Z: rows in several groups, each row roughly a mix of its group's directions (one row in no group):
Z (96 x 10):
5.1 9.5 -29.4 -24.0 32.1 4.0 7.9 -27.1 -2.0 6.1
6.5 17.6 -22.9 13.4 17.9 31.4 2.2 -2.8 24.5 21.5
-23.3 -8.8 16.3 11.5 -15.4 -3.8 -20.3 34.8 -0.1 23.5
-12.5 10.8 4.6 -4.8 9.7 -11.9 -35.5 24.2 -23.7 21.8
-0.4 -28.0 0.9 3.8 6.2 -19.8 16.1 -21.9 34.0 -17.6
7.3 5.1 -11.9 35.5 -17.7 14.3 16.0 -25.7 21.3 -8.5
15.8 23.6 -22.7 3.1 2.9 -2.1 32.3 19.1 2.2 -26.1
29.4 5.4 18.9 2.9 -19.8 -18.5 17.1 -32.3 9.8 2.8
16.5 2.2 15.1 30.4 -13.0 12.4 -15.3 15.9 23.4 -25.4
17.6 -0.9 -5.6 -20.9 -0.5 3.5 17.3 -31.8 31.7 -18.2
-23.8 -5.6 -10.6 -30.2 -8.4 21.3 0.8 -34.1 11.3 2.3
-5.1 3.0 28.3 -14.3 -27.7 12.8 -2.4 -30.9 12.9 18.4
-1.1 2.1 -7.0 26.3 -30.3 17.0 18.1 5.9 28.9 -16.9
-3.6 22.8 -0.5 11.9 -17.3 32.6 -4.3 22.8 -22.3 19.0
21.0 -35.2 13.3 -0.5 2.4 -25.5 10.3 -4.2 2.9 -28.2
-5.8 -2.7 22.9 -15.4 -1.2 23.1 -8.2 7.4 -22.7 38.2
1.9 6.2 14.4 22.4 -20.1 31.4 6.1 25.3 -8.9 23.3
0.0 5.6 -0.8 39.4 7.3 -6.8 40.7 -5.5 0.1 8.0
-0.8 0.8 4.8 -29.5 6.2 27.6 9.8 -20.2 -28.4 20.8
-12.8 -10.2 4.0 -31.5 -25.2 16.9 -27.1 11.3 -0.5 19.5
-11.7 0.0 32.3 8.0 31.0 25.1 7.6 0.2 -23.3 -1.2
-16.7 24.4 -20.8 5.1 -14.0 -1.6 27.3 -1.7 32.3 -10.7
-21.3 3.3 35.2 22.1 -6.7 3.4 -17.3 5.7 -18.0 23.1
-4.1 -12.0 -12.7 -17.2 0.5 -28.0 7.0 -19.4 20.9 -34.2
9.4 -12.3 -0.9 -7.8 -20.6 28.7 -15.8 -23.1 12.3 -30.9
-16.1 -8.5 -3.6 -39.9 -14.5 5.7 -11.5 -27.4 -17.3 8.8
24.6 15.3 1.9 1.6 18.5 -4.9 21.8 -38.9 4.6 -14.8
18.6 29.8 1.8 21.5 -9.8 28.1 -2.3 22.1 -15.6 10.7
20.5 1.7 8.2 32.4 0.2 26.7 11.4 -10.3 29.6 8.3
22.4 17.6 29.2 12.3 -3.6 11.9 -12.5 5.9 -33.4 12.5
0.9 11.3 -9.4 -3.5 -23.6 -2.4 -11.8 -32.8 31.4 21.2
-14.7 -24.5 7.8 5.6 1.4 -28.7 18.8 -23.0 26.9 -9.6
2.6 13.7 8.2 -24.9 -34.5 -14.7 -15.8 -21.3 5.2 20.4
-23.5 6.7 22.9 -12.8 5.6 17.7 -26.1 13.8 -16.4 25.8
-21.6 5.5 -17.3 10.1 31.1 -20.1 1.7 25.5 -16.0 15.9
15.5 17.5 -18.1 -27.2 18.7 18.1 -16.8 0.1 20.2 21.2
-5.5 5.0 14.7 4.3 35.1 -5.9 32.8 -8.6 -25.1 10.0
-21.6 -8.0 2.4 -19.7 22.6 -4.9 18.2 7.0 -30.9 25.3
8.5 36.5 -2.0 -0.1 -23.3 22.8 0.9 16.3 -23.2 12.8
8.6 1.0 13.4 19.6 17.8 -30.6 33.6 -2.7 -13.9 -14.8
3.1 -32.0 7.6 13.4 11.3 -30.4 15.0 -5.4 -26.7 -12.2
-0.6 20.7 36.9 4.0 -9.3 21.6 -16.9 -16.2 15.0 17.4
2.0 13.3 23.3 -7.4 -17.2 -0.8 -30.8 34.5 -3.5 14.6
22.8 13.5 0.2 6.0 25.9 19.9 12.6 0.1 -22.3 -31.2
18.6 29.5 6.4 0.1 -4.5 35.7 -5.6 7.5 -21.2 18.6
10.4 8.4 0.3 -1.9 17.0 29.0 -40.6 6.4 -17.0 12.1
-26.7 -16.5 -21.3 15.9 25.9 -6.3 -26.3 17.8 -3.8 3.0
4.0 21.0 -46.5 10.0 -6.3 -3.7 19.3 4.2 -10.6 -12.6
7.6 35.6 2.7 12.4 4.0 33.8 2.4 2.4 -26.4 -9.3
7.0 -18.4 -9.8 -35.9 -4.7 7.8 -10.7 31.9 -19.3 8.9
20.2 11.8 -23.3 -13.6 -2.9 3.3 14.5 37.2 -21.2 -9.9
15.2 37.7 6.5 2.7 -17.2 30.4 -5.5 -14.6 -13.4 9.6
17.7 -10.7 -8.1 21.5 16.1 -19.8 16.8 -16.8 26.1 -24.0
-7.2 8.4 15.2 -18.5 -15.8 6.1 35.7 -3.2 31.0 -14.6
-10.9 -12.4 19.6 8.9 40.8 19.7 -12.6 2.8 -10.1 -19.4
18.0 -13.3 -3.6 3.1 16.6 -1.0 10.9 48.6 12.0 -4.0
0.8 4.6 -3.6 -24.9 -13.4 20.1 -37.3 -25.2 7.2 -10.6
13.7 38.8 -14.4 -17.7 -0.6 25.0 -17.8 -15.5 -4.6 -4.5
-3.2 -28.7 16.2 -11.4 -18.5 -29.3 -4.1 -13.5 19.7 20.7
-22.2 2.5 15.1 -2.2 -2.8 -16.3 -6.5 32.1 -16.9 32.8
9.1 -12.3 -7.9 31.0 27.8 -32.4 4.9 -5.6 2.9 -17.2
-1.5 9.9 24.9 -12.3 -29.0 18.5 -33.7 -13.1 6.8 5.8
22.0 4.9 -4.4 24.8 10.3 -17.0 -26.3 20.3 -23.3 15.9
-22.5 -25.8 -9.6 10.6 -0.4 -31.5 13.6 -22.3 19.1 -5.1
-14.1 -25.6 1.9 0.6 -3.3 -26.8 -1.9 -8.7 38.9 -15.9
-10.5 0.6 1.0 -2.2 -37.7 12.9 -6.0 9.6 12.9 38.0
-29.7 -3.7 -5.3 13.6 32.2 23.6 -7.2 -6.2 -23.7 -9.1
22.3 14.6 31.8 2.1 -6.1 14.1 -15.1 -32.4 6.8 12.0
-12.4 17.6 1.2 4.1 -25.3 37.4 -5.9 17.1 -13.2 20.3
-1.8 -15.1 15.9 0.8 -8.4 -11.2 -4.0 -47.1 21.2 8.3
-7.6 2.7 0.4 29.5 0.3 -6.6 30.1 24.3 1.9 30.9
-1.4 3.0 -14.7 33.1 -3.4 -23.9 22.2 26.4 9.8 15.8
0.5 12.8 -2.1 20.7 -19.3 45.7 10.1 -2.5 9.9 13.2
2.1 -16.8 -18.4 11.3 13.6 -22.0 25.0 -20.8 13.8 -27.8
-19.2 -2.4 7.9 -33.7 -25.8 30.5 1.2 -10.3 -1.8 12.6
33.1 18.8 25.9 22.2 12.8 6.9 -2.7 -12.9 -20.0 -6.6
19.6 19.3 9.1 25.9 -9.0 21.6 5.4 28.7 -18.9 12.9
-11.0 -5.3 8.1 -35.2 8.0 4.6 -38.7 6.0 -16.6 -9.3
-5.8 4.7 18.0 11.0 18.8 30.8 -23.8 -14.9 -7.3 -28.1
11.0 33.4 6.0 22.1 21.6 21.9 9.2 7.1 -7.4 -23.3
12.4 -10.0 -16.3 13.9 -7.5 6.4 -21.4 26.9 24.4 -29.2
5.6 7.5 5.3 32.6 11.6 35.4 -10.9 17.4 20.1 -6.4
33.2 10.9 -3.2 -16.9 25.4 -18.5 -0.6 -21.5 0.0 -21.7
20.9 17.8 -19.0 21.3 16.2 -1.9 29.0 -18.4 19.9 5.0
-12.5 -4.9 -33.8 4.4 28.4 1.1 -13.0 31.6 -0.2 -10.9
-2.9 -1.0 11.6 -16.6 10.3 24.6 21.5 25.1 -25.3 -24.0
25.9 -6.5 -0.6 37.6 12.9 -13.9 20.2 1.5 17.2 -15.7
-11.9 -25.7 -11.2 6.2 1.8 -15.7 18.4 -22.9 30.7 -20.4
-13.5 13.5 -11.8 -29.2 -22.4 -19.2 -17.8 10.3 1.1 -28.0
-11.0 9.4 8.9 -28.5 5.3 -7.7 -32.7 13.3 -25.3 19.0
-33.7 1.1 -9.4 -28.0 -21.3 -7.3 -11.1 16.3 -22.8 -3.1
9.2 21.0 -6.1 25.3 -6.3 -0.5 -6.6 -39.3 14.9 -19.7
-5.2 -8.3 -6.9 -31.2 26.8 -28.0 -6.2 -15.5 -22.8 -4.5
-12.5 -13.8 12.2 -36.0 7.6 -20.2 6.2 6.9 -31.9 8.6
-9.4 8.8 13.2 46.3 3.8 -11.0 22.6 13.8 -3.5 10.3
-28.7 -37.5 6.2 -10.3 3.7 -18.1 -12.5 3.1 20.9 11.0

which group is each row in? (one row of each group first):
8.8 -2.6 -15.1 -3.6 0.9 -24.8 9.3 -15.8 24.5 -39.5 | X
-1.6 3.7 -29.9 -2.0 5.1 -5.5 31.6 26.7 -10.7 -25.4 | U
26.4 15.4 1.5 -21.3 -17.8 11.3 -17.4 -25.2 25.8 0.5 | T

6.6 37.9 2.3 17.3 -7.5 19.3 -6.5 21.7 -25.0 9.4 | U
-15.9 13.9 -5.5 -19.6 4.5 -11.3 -26.9 18.9 -35.2 10.5 | X
-3.4 -21.7 4.2 -14.8 -28.7 -35.9 16.1 13.8 -12.6 1.6 | T
0.3 14.5 -2.7 -19.0 6.8 12.7 0.1 6.6 -48.7 15.3 | X
5.9 19.3 14.7 41.5 -5.5 24.0 -4.2 -3.6 21.3 1.7 | T
-33.8 -1.9 21.5 4.6 1.3 -10.6 -5.8 17.8 -30.9 19.7 | T
26.5 6.8 -15.6 15.2 -16.0 -29.3 2.0 -0.5 26.1 -20.4 | T
6.0 -21.4 1.9 -9.2 24.6 -43.6 3.9 -8.5 1.6 -16.0 | X
12.6 -4.7 4.1 -21.2 29.3 -15.6 31.8 17.4 -11.7 15.4 | T
